(in the rows, 128 means zero)
Each path below is one point turned by a fixed rotation once a step. After each direction that follows a path, write how fast that rotation turns it, in degrees a step (0 if it stays still).
Each turn is a multiple of 5 degrees from 10 to 175, or 0.
Rotation 1:
[124 126 126 127 129 133 127 137 122 125 134 127 118 116 137 131 119 134
 116 137 132 131 133 118 134 124 135 123 137 116 124 130 121 132 132]
[122 128 125 132 132 133 130 130 125 130 135 122 115 114 136 133 122 138
 115 134 131 126 130 117 133 127 135 123 139 121 129 128 122 128 134]
[121 131 124 127 127 130 126 135 121 127 138 123 118 118 138 128 121 135
 117 137 127 126 133 113 132 126 134 123 136 120 125 131 119 131 130]
[123 127 124 126 133 132 129 136 124 128 135 127 117 114 136 132 121 134
 118 134 134 128 129 119 132 125 137 121 137 118 125 128 121 131 135]
[119 131 124 130 132 131 129 131 124 132 138 120 117 115 137 131 123 136
 117 133 129 123 130 114 130 127 135 123 137 123 127 129 120 128 133]
[121 130 124 124 129 129 126 139 121 127 137 125 119 116 140 127 121 133
 121 135 130 125 131 115 130 125 136 122 135 118 122 130 119 133 131]
[122 128 124 128 136 130 130 133 123 132 135 124 117 112 138 132 120 136
 119 131 134 125 126 119 130 125 138 122 137 119 124 125 120 130 135]
[119 132 125 129 131 127 126 132 121 132 136 120 119 116 140 128 121 136
 120 133 128 120 130 114 128 126 136 124 134 122 122 129 119 131 130]
[123 128 126 125 133 128 126 137 119 129 134 127 119 114 140 128 118 133
 121 133 133 125 129 119 130 124 138 124 133 117 120 128 120 133 132]
[122 129 127 131 136 129 128 129 123 136 133 121 117 113 139 131 119 138
 119 131 132 122 127 119 129 126 138 125 134 122 123 127 121 130 132]
[121 130 127 129 130 127 123 134 118 131 134 122 120 117 141 127 117 136
 120 135 129 122 132 115 129 126 136 126 131 120 120 131 120 134 128]
[125 125 128 129 135 130 126 134 120 132 130 126 117 114 140 131 116 135
 119 132 135 127 128 121 131 124 138 126 133 117 121 128 122 133 131]
[122 129 128 134 132 131 126 128 121 135 132 120 117 115 139 130 118 139
 116 135 130 122 130 117 131 127 136 127 134 122 124 129 121 131 129]
[125 131 128 131 126 127 127 125 128 130 130 124 128 129 128 127 130 130
 128 129 124 125 129 125 127 129 127 129 128 131 129 129 128 127 126]
135
[126 130 126 125 130 125 129 130 128 129 130 128 129 126 129 127 130 126
 131 125 129 124 125 127 125 128 130 126 127 129 126 126 126 128 130]
20
Rotation 2:
[135 131 123 134 139 141 139 129 133 117 122 125 129 142 123 131 129 128
 123 121 124 132 122 123 122 130 127 129 125 122 137 133 126 125 124]
[125 131 118 127 141 140 138 128 133 124 120 121 130 136 132 129 125 135
 122 121 126 133 120 122 122 130 128 129 121 118 134 134 128 127 131]
[125 131 122 131 135 141 136 134 129 117 122 123 133 136 126 126 127 135
 124 123 126 132 119 114 120 123 128 127 127 122 138 128 131 123 123]
[135 131 122 134 139 142 139 128 133 117 121 125 128 141 124 131 128 128
 122 121 124 132 123 124 124 129 126 130 125 121 136 133 125 125 125]
[124 132 118 127 141 139 136 129 133 124 121 121 130 135 132 130 125 135
 124 121 126 134 120 121 122 130 129 129 121 118 136 134 129 128 130]
[127 130 122 131 135 141 137 134 130 118 123 123 133 138 125 126 127 134
 124 124 126 132 120 114 121 125 128 127 128 123 137 128 132 122 123]
[134 131 121 134 140 142 140 128 132 118 121 126 127 140 126 132 127 127
 122 121 125 132 122 124 124 128 126 129 124 120 135 135 124 126 126]
[123 133 119 127 141 139 136 130 133 124 121 120 132 135 131 130 126 134
 125 121 126 134 120 121 121 131 129 128 121 119 137 132 130 129 129]
[128 130 122 132 135 141 139 132 131 117 122 122 132 138 126 126 127 134
 123 123 125 132 120 115 122 125 127 128 129 123 136 128 131 120 124]
[133 133 121 133 140 142 139 128 132 119 120 127 128 139 127 132 127 128
 121 122 125 132 122 124 124 127 125 129 123 119 136 135 124 128 126]
[122 132 120 126 140 138 135 131 134 123 122 120 132 135 130 129 127 134
 125 121 126 134 120 121 120 133 130 128 122 119 138 131 131 128 128]
[129 130 122 132 135 142 140 131 131 118 123 123 132 139 126 125 126 134
 122 124 125 132 121 115 122 124 126 128 128 123 135 129 130 119 125]
[132 133 120 132 140 141 138 128 131 118 121 127 128 138 127 133 127 128
 122 120 125 132 121 124 123 126 126 129 121 119 137 136 124 130 126]
[130 126 130 129 126 127 128 128 130 127 129 126 129 131 125 127 130 128
 129 128 127 128 129 127 127 132 129 128 131 130 129 125 129 124 126]
130
